A single turn carries every row of the set below to another of its rows. Some are shown first; where does it send the rows asked next?
J_716: [  5   3 -20  -4   6   0  15   4  39   1  36   2 -10 -13   4  -1 -30  27
  11  -3  -3  11 -18  -6   9  15  -8   9 -13]
J_738: [  6   2 -23  -9   3   3  -6   6 -40  11  14   2   2  -6  24  -5 -11  33
  11  -2   1   4  14 -11  27   8   6  19 -17]
J_723: [  4  -4 -40 -12  -7 -22 -33 -17  -4   1   5  -5  -7  18 -10 -23   8  -7
  12   6   1   5  13 -21  -9 -12 -20  -2  -8]
J_214: [  4  14 -10  10  12  28 -11  19 -11   6   2  14   5 -11  15  -4  10   9
  26   3   4 -22  11 -17  11 -16  -3  30 -24]
J_459: [-28  -7  -7  -5  -3   5  -2  19  -5  -9  -8  -3  -5  12  -8  22   8  21
 -11   8 -10  -5  -7 -17  13   3  16 -22 -21]
J_876: [  1 -10 -37  -4  12  12   1  10  26  13   5   1 -30  17  -8  -3 -21  -7
 -21  -5 -14   2  15  19 -18  -9  12  11  -9]
J_166: [ 11  10 -34  -5  10  14   2   4 -22   5  15  22 -16 -11   8   6   3  33
  25  -7  -2   2  -3 -19  -3 -23  -4  24 -20]
J_10: [ 14  12 -24  -1  22  -6  36   2 -12  -7  -6   9  15   4 -13   5  -2   7
   6 -29  14  -2 -15   3   5  -4 -31   9 -19]
J_830: [ 17 -16 -34  -9   1   9  32  -6  30   5  25   3   6  -7   5 -20  -6  15
  23  14  -6   5  -5 -17  -6 -10   3  16  -1]
J_314: [-11  23 -36   9  11  -3 -27   0 -17   5  27  -6  -8  20 -13 -19   8 -14
   0   4   5   9  12 -17  16  -8 -13  -9 -16]
J_275: [-10   0 -24 -11  15   3 -13  16  41   5  -1 -21 -13  14 -10  -2 -23  -4
 -12   6  -1  -9  27  21   2   8   6  11 -23]
J_427: [ -6  12 -40   3  10  -9 -28  13 -13   9   3   5 -28  16   0 -32  -2 -17
  -8 -13  -8  -5  10 -23   3   5  -4   0  -2]
J_45: [ -4  -8  -4   8  11   9  21  -1  18  14   5  -1  -3  10  30 -32  -8  12
  -5  10 -11 -36  -1 -12  -1   4   6  22 -10]
J_761: [ 17  10 -29  -2   2  -7 -36 -12  -6   6  19 -13  -1  24 -10 -21  -1 -18
   9   1  10  10  17 -22  11 -11 -19  -5 -13]
J_660: [  5 -25  -6   4  -7  16  11  -3  17  14  31   8  -2  -1  19 -13 -21  15
  -6   5 -22  -3 -16   1   3   7  -2  15   4]
J_484: [ -2  18  13  14  -1   5   0   5   1   5  -8  -1   0  23   0  14  -8  -1
 -19 -11   5   5  -3 -14  13   5  15 -26 -30]
J_661: [ -4  20 -18   0  24  -7  24   6  41   1   9  -7 -11  -3  14 -20 -16  24
  13   2   7 -24  -3 -18   5  12   1  15 -26]
J_909: [  0  21  -2   0 -14  -8 -19  -8 -11  16  -5   4  26 -13  21 -17  -6  15
  14   1   7  -2  12   0  17  13  -2  23 -28]
J_218: [-16   3  -1  25  11  -6  24 -11  13   1  26  -5   3   9  23 -12 -11  17
  -2  15  11 -13   5   3  11  17  -8   4 -31]
J_613: [ 10   0 -31 -11  14  -3   3 -15  30   9   4 -21  -7  29 -11  -5 -15  -2
  -7  11   9   1  31  16 -13 -17   5   8 -28]
J_320: [-20  -4 -41  -7   8   8   5  -2  14  10  21 -11  -6  18 -18  -2  -6   1
 -18  20  -8  11  20  28  -2 -10  12   4 -18]
J_58: [ -8  11 -21   8 -15  13  -7  11 -14  17   1  30  14 -27  12 -18   6   4
  14  -2 -12   6   0  -1   4   2   6  26  -9]
J_875: [  7 -18   0   2 -18  10   5  -3 -10   9 -14   9   2  23   2   8   2  -1
 -18  -3 -13   8  -6 -16  -6 -10  21 -19  -8]
J_290: [ 20  -7 -31 -16  10   0  33   7 -20  -1  -2   4  28   0 -13  -1  -6   7
   5 -22   3   7 -12   3  17   3 -21  11   0]
J_173: [ -4   8 -12  -7   1   1  16  10   1   5 -32  -6   4  21  -1  -9  14   2
  -7   3  -1 -14   7 -32   2  -7  32 -14 -19]
J_169: [ 11  -6 -14 -15  14  18  15  18 -12   1  -2   6  22   1 -13   4  -3   8
   0 -20 -10 -15 -26   5  18  -6 -27  20   2]
J_421: [-23   8 -48  -1   2 -18 -25  -6 -16  -1  13   2 -14  15 -14 -23  18  -3
   3  10  -4   3   8 -17  -3  -8 -14  -5 -12]
J_467: [ -5   4  -9   1  15  -6  24   2 -10  -9 -16   4  29   6  -9   0  10   5
   4 -13  11 -23 -11  10   7  -1 -35  14 -22]
J_504: [ -6  -8 -37 -12  19  12   0  20  23  12   1 -16 -19  18  -6 -11 -19  -5
 -19   5 -10  -9  28  14   1   1  20  13 -10]
J_997: [ 19   7 -15   0  13  -4 -10   6 -11  -6   0   6 -11  -6  23   9 -14  28
  29 -12  19  -7  18 -19   8   2 -12  21 -34]
J_388: [  2 -15 -16 -14   4   0  21   7 -18  -3 -13  -2  41   2  -9  -6   6   5
   4  -6  -1 -14  -8  10  19   5 -25  16  -3]
J_430: [ 18  15 -13  17   6  -3  33 -20  34  11  23   5   6   1  14 -21 -18   2
  10  -1  11   9  -3  -6  -5   3  -3   7 -22]
J_360: [ -1   1 -26  -6   0  -7 -54  11  14  -4  10  -3 -17   7 -13 -10  -6 -13
  11  -6  -3  -2   5 -20   5   1 -27   1  -8]
J_916: [ -4  -3 -24  -3   8   3 -11   5  44   6   4  -4 -23  13 -13   6 -25  -6
 -15  -3  -4   2  15  26 -17  -2  -1   9 -22]
J_18: [ -2  19 -35  -7  10  -5 -40  20   7   5   5  -9 -12   8 -10 -28  -4 -19
   7  -7  -1  -3  13 -26  18   8  -9   2  -6]
J_520: [  4  14 -16 -13  15 -20  23   5  -6  -1 -24   3  16   2  -4  -7 -10  13
  -3 -31   6 -17 -16   6   9  15 -26  15 -15]
J_715: [  2 -12 -23 -29 -11   3   3  14  16  -4 -23  -1   0   5 -16   9   7  16
   8   3 -13   3  -8 -32  -4 -12  22 -12  -7]
J_162: [ 28  13  -5  -9  -9   3   5  -1  21  10 -23   0   5  15  -7   1  -8  -6
   0 -16   2  12  -4 -29  -4  -9  22 -16 -16]
J_225: [ -4   2 -23   1  15  15   1  -6  18  14  16 -20  -1  30 -10  -4  -9  -9
 -18  17   2  -1  29  24   1 -16   8   6 -25]
J_472: [ -5  -6 -30   4   1 -11 -42   3  -6   0   7  10 -33  15  -2 -13  -3 -11
  -4 -12 -10  -3   2 -17  -9  -1 -22  -1  -4]
J_572: [ -6  -6 -48 -19   6  -9   7 -11  27   5   8 -13 -12  16 -19  -2 -11   8
  -7  13  -1  13  22  20 -16 -12   9   5 -21]
J_889: [  9  -9  -6 -13  19   0  15   9 -19  -2 -18  -3  17  13   2   0  -7  14
  -5 -22   0 -30 -12   3  16   4 -29  19  -9]
J_778: [  4  -5  -3  -5 -15   4  -6   4  12  -7   4   3   1   9 -17  32  -8  11
  -1  -5  -1  27 -13 -13   6  -2   5 -27 -20]
J_793: [  4  28 -13   4  -7   2 -12 -10   7  10  -4  24   9 -19   7  -7   7  14
  28  -4   4  -4  -5  -8 -13 -19 -12  28 -31]
J_60: [  5  16 -24 -15  11  -1  23  13   2   2  -9  12  21 -10 -19  -3  -6   7
   2 -30  -4  -1 -29   8  11   5 -25  16  -5]
J_819: [-16 -29 -22  -1   7   6  24   3   9  -5  28  -7   4   1  14 -10   0  30
  11  30  -7 -16   2  -7  10   4  -1  12 -10]
J_27: [  7   4 -26  -3 -14 -19  -7  -3 -14   6  -1  22  -2 -23  20  -4 -18  24
  17 -17   3  20   7  -3   2  20  -3  17 -18]
J_206: [ -7  21 -14 -13   5  -4   5  17  22 -10 -15 -12   4   7 -19  15   3  14
  10   1  11   5   0 -29  14   1  17 -22 -32]

J_60 goes to J_10
J_738 goes to J_58
Now these:
J_661 goes to J_218
J_173 goes to J_459
J_572 goes to J_916
J_18 goes to J_314

